Rotation paths and how fast each direction turns (degrees per step):
Each turn is a multiple of 5 degrees from 10 to 175, or 0.
Each row of a path follows its step; steps can be skipped.
path 1
step 0: [  4   4  -6  -8  -4 -32  20 -13  19 -26   0 -19  25  24  10   7 -11 -23
   7   3   0   3  27  47  26  -7  -7 -18  11   4  -4   4  15  33  17  -5
  -7  16   0  10   9  10   3  -5  24   8 -19  24 -22]
step 1: [ -5  16   7   9  10  -4 -10   8 -24   3   6 -26   9  -3 -17  36   3 -18
   0 -30   3  -4 -10   1  16  38  -7  -9   5  24 -15  19  -3  -8 -17  13
   0  13 -13 -11  58  18  -2  -2  -3  17 -15 -14   6]
step 3: [-18 -21   2 -29  -4 -21  -5  13  12  13  16 -39  18   6 -15  -8  -9 -26
   8  -4 -14  11   6  25  -7   3  -1  -5  10 -18 -26  12  12 -16   4 -38
 -20  25   3   2 -26 -14  -1   8  21  26  -7  10 -18]
step 4: [  9   6 -14   5  21 -13  22  35  27 -11   8 -31 -37   9 -21  23  -1 -22
  -4  -4 -21  -6   1  -1  22  26  15   5   3   4   8  24  16   6  -1  -2
  19   0 -37   1  18  16   9  -9 -16  -1 -10  13  -7]
step 7: [ -3   4  -2 -10 -20 -13   5  20  -1   9   1 -34 -36  22 -12  11  18   7
   1  -6  26 -12 -14  -5  16  -9 -23  -9  22  14 -14  41   6   0 -20   4
  -6  19 -22   6   2  21   7   5   9  15  -2  40   7]
step 8: [ 15 -15 -23   4 -11 -35   1  32   6   3  -9 -33  17   0  25   6 -21 -20
  29  -2   9   6  11 -15  20  11   5 -10  18 -14 -14   3  11 -17  38   4
   5  -5  20  -9  -4  31   4 -18   1  15 -18 -18  -3]
step 10: [ -2  23  14  -2  -4 -16   0  11   1 -13 -17 -22 -39  21 -15 -16   5  17
  11   2 -13  -4  12  23  19  27 -14 -24   2   6 -30  16   3  10  -8  -5
  29  25  10  -8  17 -11 -10  19  16 -24 -26  18  -6]
step 11: [ -7  -6  -3  -9   1 -36 -11  12 -23   9  -2 -46  25 -13  -1 -19 -14 -20
 -13 -29  18  11   4 -15   5   7   9  13  14 -13 -14   4  17  12 -10  12
   0  11 -12  32  -2  22   3  20 -11  -1 -40 -11  -1]
step 12: [ -2  -9  -3   4   7 -35  21  -3  11  13   2  -7   5 -13  -9  33   7 -10
 -13  18  15  16 -37  32  20   0  -9   1   4  -4 -16  39   4 -25  13 -13
  10 -22 -12   3  -3  14 -20  -3 -18  13   6  16 -33]
[ -9   8  -2   1  -2  -5   3 -10  -8  -4   1   2  11  -2   2   9   3   5
   0  -1  13  -1  -6  -7  -1   6  -5   1  -2   4  -4   3   2   6  -3   4
   0   1  -2   7   0  -4  -8  -1   0  -4  -6   5  -1]
70
[ -7  -6   2  -7   0   7  -2  -5  -4   5   0  -4  -5   6  -4   1  -6  -9
   0  -5  10   0  -1  -2  -9  -4  -6  -5  -5   5  -1   1 -13  -4  -4  -6
  -2   2  -2   7   2   0   3   2  -1   5  -2  -8   4]
175
[-13 -13   2  -3  -9  -1  -3   2  -7  -4   1   2  -8   8   3   0   1   5
  -1   2  -6   4  -7   0   1  -3   4   3   0  -4   1   1   3   5   0   0
   2  -2   6  -1   6 -16  -4   2   6   1   1  -1   1]
100
[  5   5   9   6  -6  -1  -9  -5  -8  10  -6   0   3   0  -4 -10  -5   7
  -1   3  -8  -2  -7   4  -5   6   1  -2  10   6  -3   2  -4   2   0   3
   0   3 -10   2  -2  -3   1   3   2  -1   0  -2   6]
85
[-4  5 10 -1  7  4  2 -4  7 -3  6 -2  4 -1 -5  2 14  0 -2 -2 -3  2 -7  2
  8  6  4  2  4 -3 -1 11 -7 -2 -4  0 -3 -6 -3  4  2 -3  5 -2  1  7  9 -7
 -2]
130
[  8   7  -2  -8   0  -4  -2   2  -1  -9   2   9   3   5  -1  -1  -3  -2
  -3  -5  -3   1  -5   0  11   2   4  -1  -5   9   7  -4 -11  -3   5  -3
   2   9   2  -2   4  -3 -10   3  -3   1  -1  -2   6]
85
[  4  -9  -5   1   4   5  -1 -14  -5   1   0  -5   6  -6   2  -5   1  -3
   8  11   1  -1  -2   6   6  -3   2   0   2  -5   4  -2  -6  -2   4  -5
  -4  -4   2   1  -3  -5  -8   6  -9   4  -2   6  -5]
115
path 2
step 0: [ 40   2 -17  -4 -30  16  13   7 -11  12   4  17   6   0 -10 -10  -3  14
  19   7  -9 -18  -7  -3   7  28 -10  -9 -11 -10   8   2  -5  -9 -37  -8
  -7  34 -17   7 -12  -6  16 -45   4  13   3  14 -35]
step 3: [ 43  14   1  18 -46  -5   0 -18 -11  -2  27  22   1   6  -9   6  -9 -12
   8   9   0  21 -15  14  22  16  22  27 -26  10 -14 -21  -7  -2 -16 -28
  -2  -9 -16   1 -15 -19   1   2 -12   3 -11  24  -7]
step 4: [-17  22  12  -9 -17 -10 -18  16   8  12  31  -8 -26  -8  -2  -5  30 -24
 -10 -21  15  19   8  13  18   2  14   7   7  -6  12   6 -29 -16  43   4
  19 -14   3   4 -17  -6  -4 -11  19   4  37   6 -18]
step 5: [-34  -9 -20  -2 -29 -14  -1  14  12  26 -15  -6 -24   0 -16  -7  -8  -9
  19  24   8  -3   3 -33   6  -3  11  12  -5   0 -14   7   0  10   0  17
  -7  28  25 -29   2 -13  29  -5 -29  14   5  18 -35]
step 7: [-31   6   2  -2  34 -28 -26 -10   3  -4  42  25  -5 -21   5 -22 -21 -21
  -4  -3   5  11 -11  14 -12  -1   2 -18   5  -2  29  15 -18  -5  -6  18
   1 -16  23 -20  -4 -24  -9 -25   9  -3  16  -2  -4]
step 9: [ 21  30  -3 -10  -3  24 -13  -8 -24   8   3   7  14 -22 -43  11   5   6
   1 -13  18  33  -1 -10  -3  10   4  48   6   2  35 -10   5  -4  -2 -30
   0  17   2  10  -9 -15  -6 -17  20 -12   6   4   1]
step 10: [-40 -22  22 -11  13  -2  -5  -6  -8  20  10  -1 -25   1 -22  -3   2   2
 -16 -18   4 -17  -7   7  11  22 -30  -8   8 -11  18 -10 -36   6  15 -10
  12   5  16 -19 -28  -4 -12 -38 -18 -13  -3  22 -13]
step 11: [ 23  -5 -25  18  -1 -16  25   6  -3  -9 -25   5 -33  -8  -5 -11 -13  -4
 -11  41  -1 -19   9   3  34  33   7  20 -17  -5 -11  -8   7  -6 -15  -8
   4   8  -5   4  -6 -36  22 -21 -14  -1   1  30   1]
step 12: [ 46  11 -18   7 -30  -1 -10  13  21   3  14  13  -7   8 -11 -11  -7 -10
  -8 -21   8 -10 -24   4  -5  -4  -2  30   6 -11  18  11 -25 -24  -7   2
  -8  -7  18  19 -19   2 -12 -33  39  -1  27  -7   4]
[  4  -5   0  -6  -7   6  -8  -3  -7 -10   5  -3  10  -3  -9   0  -7  -3
   4 -10  -1  -4  -4   5  -2  -1   0  -1  -3  -2   2   1  -4   0  -6  -3
   3   1  -3   5  -9   2  -8   4  -3   6  -4   0  -8]
115
[ -1  -1  -6   3  -6   6   7  -4   7   0   1   1   4  -9   8   9  -1   3
  -6   1  -7   0   2   1 -10   7   3   6   0   5  -6   6  11   3  -3  -7
   4  -5  -2   0  -3  -2   2  -6   1   5  -2   7  -7]
130
[  4   9   6   0   1  -2   7   0  -3  -1  -4  -3   0   0  -1  -6  -6   9
  -4   3 -10  -7  -4   0  -3  -4 -11   2  -3  -3   7   3   1  -2   5  -1
   1   7  -3   0  -4  -2  -8  -2   6  -5  -3  15   3]
35
[ 4  7  0 -1  0 -5  8 -5 -1  0  3  0  3 -2 -5  4 -7  6 -5 -3 -2  3 -2  1
 13  5  1  2 -4 -3 -1 -4  5 -2 -8  6  8  2 -6  4  0  9 15  8 -5 -1  5  0
  3]
135
[  1   0  -4 -12   9   6  -6   6   1   2   1   8   0   2   2  -1   0   2
   1   0  -1  -3   2  -4   1   5  -1  -4  -1   7  13  -9   8   3  -5  -5
  10   4  -5  -1   2   3  -1 -10  -2  -2  -6  -2   5]
40
[ -3  -4  -2   8   9   6   0   0 -10  -3   3   8  10   5  -4  -2   4   0
   3   0  -9   8  -3  -5  -4   2  -4  -2   9  -2   2   3   1   1   4   8
  -5  -1 -10   0  -1  -3  11  -3   2  -1   0   1  -5]
45
[  0   3   0   2  -7  -1   7   6 -10   6  -1   1   5   7   2  -6   1   3
   1   8   9  -4   7  -2  -1  -1   1   0  -8   1   6   6   1   0  -6 -10
  -6  -6  -6   7  -5  -6   5   4  -5   3  -5  -4   2]
130
[-3 -8  8 10 -7 -5 -1  1 -1 -5  5  1  8  7  5  1  1  3  3  1  2 -2 -7 -3
  0 -1 -4 -3 -6  6 -1 -5 -2  0 -3 -9 -2  5  7 -6  5 11  5 -8 -7 -2  3  8
  0]
145
path 3
step 0: [-19 -10   8 -28 -12  12   2 -18  -7  -2 -19 -20  -5  27  14  -1 -13  -4
  14  -6 -28  20 -28  -1  19   3   7   1  10 -42 -18   6   5  22  -2  -9
  -1  -5   3  -5  31   7  -8  12  46 -27 -30   0 -18]
step 2: [ -4  41 -14  18  15   0  10  -1  -3   6   3 -14  22  -7 -17  17   7 -15
  -9   6  12  39 -16   0  14   2  -5 -14  -8 -29  35  -2  40  15   3   2
   8  25  31  -2  28  -9  10  15  -3   1  18 -18  16]
step 4: [ 21  13  17 -11 -51 -10   1  26  -5  31  15  14  -9   5  -6 -20 -12  18
   1 -12  17   9   7 -12  33   3  -1   1  32  12  11  -6  -8  -7 -27  11
  -1  13   2 -38  13 -11  21  29  18   2 -11  -7   9]
step 5: [-24  -5  27 -27   7  18 -19   3  -8  10 -20  -6  -5 -19   8  -7   5  -5
  11  -3   4  25  15  -9  -1 -21   5  19  -4 -16  28   3  22 -22  36  -7
  38 -11   0  -2  37 -34   7 -17   4  -1  -4 -27 -12]
step 6: [ 19 -19  -1   3  -1   1 -14 -15 -15 -45   8 -16 -11   0  30 -27  -5   5
  13 -14 -12 -17 -15  13  24  25  21  -6  -8  -5   6 -17  10  44 -10  13
   8   9  27   2  36 -14  -3   8   2   9 -22  -5  -8]
step 7: [ -1   9 -15  -7  15  -8 -10 -13 -35  12   9  -7   1   1  -4 -19  28  -9
   2 -14   5  31 -10 -11   3  -3 -40   6  36 -20  11 -12   0  32   5  17
  10  15 -15 -29 -38  -6  20   0   6   8 -26   8   5]
step 8: [  6  17  27   3   4 -27 -11   3  -8  -9   3 -27  22  16  -5  25 -29  -3
 -20  -2  -3  23  47 -36  -7  -1  10   4 -10 -32  18  -2  10   5 -11  -9
   9  14  33  -5   8  -7   1  -4   3 -38  -5  -4  -9]
step 9: [-12 -15  13   0 -19   9  24   1   8 -12 -19  -4   6  27  20 -35   0  23
  33  -8  23  22   2  11  24  12 -13 -28  -2  -7   6  -3  31  -8  18   0
 -12  31  -8   0  20   8  -8   7   9 -34 -13  20  17]
step 10: [ 20   6  22  -9 -13 -10   4 -36 -39   4  10  14  -1   4   1   6   7  -8
   8   0  44  -5  14  -2  22 -15 -16 -17  14  -1  33  -1  -9 -11 -12  -6
  35 -11   1  11  10 -21   7  30  11  34   3  -4  15]
[  6   8  -2   5   1   1   0   1   7   1   4  -5   4  -6   3   1   1  -2
  -4   1   4   6   4   7  -3   4  -9  -3  -6 -15   0  -5  -7  -3  -2   2
  -8   8   4  -4  -6   1  -3  -3 -10  -2  -3   4  -4]
65
[ -2   0   4  -6   0  -7  -6  -1  -1   1  -3   4  -1   4   4  -1  -5  -5
  -3  -1   5 -12   7   6  -2  -5  -2   1  -2  -2  10  -2  -4  -1   2   2
  11  -9   5  11 -11   4   0  -4  -7  -2  -5   2  -2]
160
[  2   7   8  -7   5   2   4   4   6  -4   4 -10   0 -10  -4  -7  -9  -1
  -5   4  -5   4   1  -2   6   0   4   0  -6   0   1   0   8   4  10  -7
   1  -3  -1   6  -8  -4  -1   4   0  -3   9  -1  -1]
120
[  9  -5  -1  -4  -8  -7   5   5  -3  -7  -3   0  -1  -2   7 -10   3  -6
  -1  -2   1  -3  -4   5   4   4   9  -2  -1   6  -6   8   5  -1  -1   1
  -1   6  -2  -5  -3   4   2  -3  -6  -4  -4  13  -4]
130
[ -8   0   1  -3  -3  -6   8   0   1  -5   3   0  -5  -6   1  -4   6  -3
   3   6  10   0  -7  -6   1   4   5   3  11  -5   8  -1  -5  -3   1   6
  -6  -2   0  -3  -6   3   0   0  -5  -3   3 -10  11]
135
[ -2  -3 -10  -1  -3   6   0   2   3  -2   2  -4   2   4 -12  -5  -3 -14
  -2   1  -2   1   9  -2  -2  10   5  -2  -2   1  -1  -4  -8  -6   7   2
   2  -2  -2   1   2  11   1   0   3  10   1   4   3]
0
path 4
step 0: [-24  12  -2  18 -15  15  27  25   8  25 -15  24 -24  -5  11   4  -7 -14
  37  -7 -56  -4  13  -2  -6   5 -10  -4 -10 -19   1 -22  23  -2 -26  11
   7  13  35  18  14  17  -8  -9 -13 -21  12 -25  14]
step 1: [-18   4  26  -4 -36   4   6  16  21  -3  12  22  13 -20 -20  12 -13  23
 -10  -6  -8  28  23 -16 -11  -4  11  -2 -16 -16  -9  -3   7  26 -29  12
  50   5  41 -16  14  15 -23   8 -21 -14   0   3  12]
step 3: [ 13   0  27  29  18   3  -2  -2  10  18  12  18  15  21  -6 -22  -3 -10
  27  -5 -19  17  11 -37  23  -8 -30 -32 -24 -16 -25  -9  -2   6 -30 -33
  33 -13   6   3  -6  17  12   5  -6 -31   9 -12 -10]
step 6: [ 14  21  -3  37  10   0  21  -9  15 -12   6  23  27  -5  -1  11 -29  -1
  21  16 -20 -21   6  -3   0 -15   4 -13 -46   6 -22 -34   6 -33 -15  18
  32  -4  26 -28  -5   6   6  21   1  21  18   3   9]
step 8: [ 20  29  27  26 -14 -14  13  42  45  15 -34   3   0   9  -5  -5  -4  -9
  29 -17 -21 -12 -26 -14 -19  -6  -3   4  -4   0 -15  -5  14  -6  12  26
  13  -5  10  17  -1  13  -2  11 -21 -28  30  -3 -18]
step 9: [ -9   4  16  14 -23  17  21  18  29 -23  21  14  -1 -18 -12   1   0  17
  20  14 -26  -2   1  27 -22 -13   9 -32  -1 -22 -25 -13  -5  -5 -17  -3
  28  -9  26  27 -24 -13 -19  13 -27 -23  10 -16 -29]
step 10: [  4  -4 -21  -5  21  -6  -7  30  36 -10  -8  -7 -28 -16  -7  20  23   0
  11 -16  -9  22  22  11   2  -9  17 -16 -12   2 -17 -26  27  13 -30   6
  17  11  54  -7 -17  28  16  17 -15 -15  15  -6  -6]
step 11: [ -2  30  -2  15 -17  16 -15  38   5  21  -9  23 -33  -7 -25   1 -21  -7
  -9  25 -20  17   3 -24  -5 -10 -39 -23 -11 -13 -13 -23  -1   7 -24  -4
  21  10  24  -4   5  27  23  24  13 -18   9 -16  -5]
step 12: [-12 -22   2  10 -12  18  52  17   2  21 -16  -4  19 -16 -26 -17 -18  -4
  14   3 -19   9 -14 -19  16   3   2 -17 -19 -13  19   0   9  14 -26  11
  55  10  30   5 -16  20   4  13  -3 -19 -17 -11  13]
[  3  12   5   0   1  -3  -3   1   0   7   6   3   4  13   1   3  -3  -5
  -1  -6   0   1   6  -2  -7   0 -12   0  -3  -5  -9  -3  -8   3   5   4
  -8  -2   3  -5   0   5  -2   2  -2  -3   7   4   6]
140
[ -4   1   2  -1  -9  -6  -6   5   6   1  -4   1 -10   2  -1 -10  -2   4
 -11   0   7   3  -2   1  -2   7  -4   2   0   3   2   0   8   3   4   5
   1   1  -4 -14   6  -1   0   5  -1  -2   3   6  -9]
115
[-1 -3  4 -9 -6 -2 -5  1 -5 -1 -1  2  1 -8 11 -5  2 -1  6  0 -8  1  7 11
 -1  5  5 -1  5 -6 -4 -7  4 -2  4 -2 -5 -7  9  3  7  1 -5  1 -6  5 -1  8
 -1]
80
[ -7  -6  -5  -4   2  -2  -3   4  -1   4   7  -1   2  10   1   2   6   7
  13   9  -3  -4   3   1   2   6   0  -3  -2   2   1  -6   2   7   0   4
   8   2  -6  -7  -7  -1 -11  -5   2   1   2   2   0]
120
[  0   1   8  11 -12  -2  -5   4  -1   5  -3 -10   8   0   3  -7   7  -4
  -4   5   5  -1   2  -4   5  -3   4   9   0  -2  -3  -4  -5  -2   1   7
   6   3   5  -1  -1  -1  -3  -6   4   4  -8  -5   6]
65
[  0   0   6  -5  -4  -1   7   9  -3  10   1   1   2  -5  -8   4  -7   3
   5   6   0   4  -6   3   5   1   0   7  -1   3  -1   5   6   3   7   5
  -4  -4  -4   7   8  -1  -4  -2   3 -14  -4   1   6]
95
